128 stands for zero in the data rows.
Here is a table of points, one per row:
175;87;112;147;204;123;124;180;144;22;196;167;92;102;114;85
81;39;143;158;115;211;159;132;116;96;172;165;152;125;195;162
52;33;122;44;124;124;89;32;131;208;79;17;109;128;68;107
162;108;161;114;127;120;119;166;135;148;186;109;91;139;137;100
122;63;106;95;57;97;143;104;82;168;42;93;122;151;144;116
108;149;146;117;104;94;136;84;108;167;158;129;100;60;71;158
145;127;168;175;152;27;122;53;108;199;142;85;103;112;119;110
73;55;120;124;172;111;116;117;133;112;191;131;143;173;87;127
170;126;106;120;111;82;155;89;134;111;162;147;153;109;121;113
179;185;102;194;201;215;194;114;182;99;175;160;138;71;106;174
129;117;142;94;148;85;115;135;110;137;86;104;150;153;103;148
66;67;149;107;125;168;140;132;91;177;171;137;137;220;132;120
101;9;98;121;172;231;119;91;167;131;165;135;139;95;134;154
108;117;203;117;108;67;139;109;54;215;163;79;152;174;180;170
117;64;159;161;138;134;144;110;108;100;108;133;130;163;180;110
118;154;103;146;45;95;126;75;44;148;2;106;130;104;149;104
115;177;120;107;115;94;124;60;118;203;79;50;143;48;77;15
132;153;156;245;92;111;158;162;113;98;64;126;130;190;212;168
71;131;100;127;133;139;162;132;106;152;123;170;190;117;110;132
147;119;113;112;114;97;131;117;135;29;129;162;171;117;162;109
96;54;120;99;181;118;134;130;137;119;193;149;117;108;101;108
87;116;104;135;45;133;115;141;94;192;32;83;126;180;146;87
120;150;120;129;164;174;74;114;187;173;188;144;107;83;39;191
118;148;174;166;141;134;92;194;122;159;132;79;138;161;179;117
95;141;97;110;122;125;113;173;131;176;57;100;155;141;72;119
200;145;64;118;127;157;103;98;141;94;167;132;150;64;110;88
66;102;172;70;54;135;149;110;93;230;76;44;163;144;129;70
174;201;71;126;115;170;172;132;164;55;170;127;104;84;82;114
127;157;159;98;193;146;85;193;117;15;160;140;82;107;166;147
152;61;112;120;147;112;137;183;143;186;165;92;88;140;164;117
185;202;115;102;50;87;73;209;94;122;15;137;105;152;144;89
120;129;86;119;93;119;134;76;168;239;93;113;135;65;24;81
127;204;150;144;102;158;89;128;162;149;107;155;115;117;85;157
135;207;113;159;113;163;145;120;206;73;77;163;117;106;138;129
Along one direction, these points spread out more than along any other. For each point below, how far along it does it lie, from 0 to 99? The average is 50, and the first point in the table lies past the average.
128;255;122;118;136;106;64;170;133;151;60;188;128;109;134;153 52
174;168;121;178;67;92;143;142;139;61;111;169;128;154;185;144 60
149;60;177;135;109;172;90;152;91;146;86;69;138;193;194;159 42
158;177;127;131;82;111;124;83;175;74;169;160;129;108;82;97 62
201;171;157;194;185;149;132;223;183;6;167;203;52;175;83;116 86
108;104;183;184;66;66;161;68;64;140;80;107;204;183;255;186 35
142;96;129;24;249;212;91;155;150;145;168;156;96;125;90;103 66
43;70;90;101;134;134;88;139;87;115;169;118;124;112;132;144 52
213;209;115;146;134;93;134;80;181;85;154;140;133;95;92;94 64
147;127;130;132;183;124;169;143;156;64;103;150;140;185;175;155 64
149;236;108;191;62;187;198;89;165;106;98;217;152;70;245;125 63
94;26;132;116;181;95;146;78;105;134;228;141;138;112;108;146 59
147;121;95;182;147;125;147;55;140;111;189;160;121;114;127;169 65
108;195;122;198;171;165;177;138;137;89;105;117;125;144;123;147 62
158;145;98;126;103;126;133;103;98;89;118;125;149;150;142;148 53
133;163;145;115;70;96;70;230;59;132;18;63;61;174;177;75 31
132;145;129;92;170;137;104;117;135;151;200;103;102;115;120;181 59
125;56;107;93;91;56;141;116;117;90;152;108;211;150;163;80 46
102;155;172;78;216;126;127;216;155;165;124;125;75;50;82;119 58
138;117;172;80;147;151;150;196;171;120;139;171;151;202;76;148 60
117;132;120;108;134;164;119;154;119;162;177;186;109;119;75;253 63
